128 stands for zero in the data rows.
Some points, each followed by its number:
154 122 149 127 102 100 154 129 157 129 128 89 153 142 120 158 147 124 113 143 103 0
115 147 115 137 158 127 106 113 124 132 155 146 112 122 115 120 113 108 143 99 120 1
105 113 128 162 120 115 123 107 175 138 175 127 110 110 74 120 168 132 128 107 109 2
127 55 125 149 125 173 144 115 100 159 151 134 146 145 106 113 139 124 81 155 107 3
107 80 114 143 140 146 120 115 103 145 136 140 150 137 106 124 138 123 93 135 83 4
94 170 88 147 72 99 137 159 171 131 133 102 106 140 146 98 108 155 154 107 97 5
69 148 122 147 115 106 93 173 165 142 140 167 108 168 152 112 118 131 175 167 123 6
117 123 122 142 99 152 148 127 136 123 141 153 88 106 123 127 96 163 114 104 142 7
118 123 122 149 106 172 149 93 138 150 140 141 90 132 135 132 89 164 134 104 144 8
114 150 124 104 132 101 156 123 162 99 90 124 101 105 142 119 105 144 130 126 151 9
133 84 169 159 130 141 99 170 154 131 92 123 176 138 119 164 142 104 110 141 102 10
133 92 173 156 144 168 95 88 95 164 135 115 110 115 92 140 135 76 106 82 107 11
132 115 121 144 139 102 98 136 87 138 123 140 156 149 83 117 186 86 134 106 96 12
135 116 156 77 146 154 143 130 93 110 111 120 161 136 161 163 118 122 115 155 160 13
142 116 132 132 112 150 137 128 112 138 116 103 122 139 129 163 109 121 112 151 141 14
126 136 109 66 129 116 154 182 96 110 128 94 159 178 180 156 84 146 133 186 156 15
113 73 139 146 140 173 134 136 82 168 153 152 160 163 117 119 145 123 85 189 104 16
117 178 97 120 155 107 88 177 108 88 81 148 155 126 145 108 120 130 160 128 116 17
155 138 132 128 114 79 137 132 136 103 140 74 166 119 130 145 158 145 147 156 104 18
155 129 132 78 182 110 115 115 82 106 125 118 193 139 147 133 149 115 137 141 112 19
123 157 122 132 145 125 107 120 122 145 161 147 121 113 109 117 118 125 151 98 114 20
87 149 135 148 155 114 49 147 119 133 119 160 140 120 99 88 176 112 145 120 120 21
134 131 123 149 117 141 137 129 122 128 137 164 105 83 113 112 119 158 118 138 155 22
111 116 104 141 103 149 141 125 140 139 134 156 78 119 122 135 96 153 125 116 138 23
161 94 142 119 100 179 161 126 109 129 166 115 113 125 102 158 134 146 76 145 169 24
139 147 126 109 117 102 144 125 165 109 90 112 105 109 147 117 91 142 158 135 162 25
105 156 105 134 111 108 182 113 160 143 189 120 92 133 136 143 120 163 145 104 147 26
New points follow, each followed by the numbers of its five nearest points above by angle, nearest first.
154 146 104 118 130 127 141 101 111 146 153 91 119 130 132 133 138 151 138 119 119 -> 26 18 20 8 24
132 130 132 154 106 130 124 119 149 142 118 127 107 126 115 134 123 132 125 138 129 -> 23 8 2 7 22
158 148 127 122 118 121 150 109 107 136 118 95 133 110 114 132 121 140 129 127 132 -> 18 14 0 25 24
105 160 125 120 144 96 129 141 140 130 160 123 163 130 136 128 150 130 159 132 138 -> 18 6 17 19 26
143 103 138 146 98 131 120 158 142 140 128 132 131 145 117 154 127 106 95 117 96 -> 10 0 4 3 11
93 148 111 81 138 134 169 138 145 131 123 160 155 203 191 127 107 107 147 160 125 -> 15 6 13 19 17
150 118 107 114 107 147 134 134 115 135 115 90 124 142 142 139 95 125 108 128 128 -> 14 15 24 13 8
166 98 156 155 143 161 73 86 90 143 94 102 111 104 75 135 138 82 119 61 104 -> 11 12 4 1 10
105 136 126 131 97 131 130 169 129 124 117 140 126 159 152 117 128 126 132 175 174 -> 6 15 13 25 14
178 128 153 103 194 115 112 131 80 96 102 119 174 97 126 135 152 113 143 154 122 -> 19 13 17 18 12
133 160 89 97 134 119 112 117 85 108 128 114 141 124 180 146 92 128 153 125 149 -> 15 17 19 13 25
107 153 134 132 133 106 142 130 144 126 142 123 154 131 134 131 153 131 151 128 140 -> 18 26 6 5 0
129 134 131 157 126 132 133 113 137 134 117 105 105 119 118 111 133 129 134 143 130 -> 2 25 22 8 5
148 108 149 136 124 144 115 156 107 122 123 163 138 125 105 136 139 136 110 148 160 -> 24 16 22 10 3
111 135 148 137 120 113 155 147 159 108 140 128 124 93 132 129 144 149 138 144 149 -> 9 26 22 25 18
114 118 126 93 167 165 147 123 113 118 138 186 134 144 173 117 102 134 147 132 124 -> 13 15 19 16 8
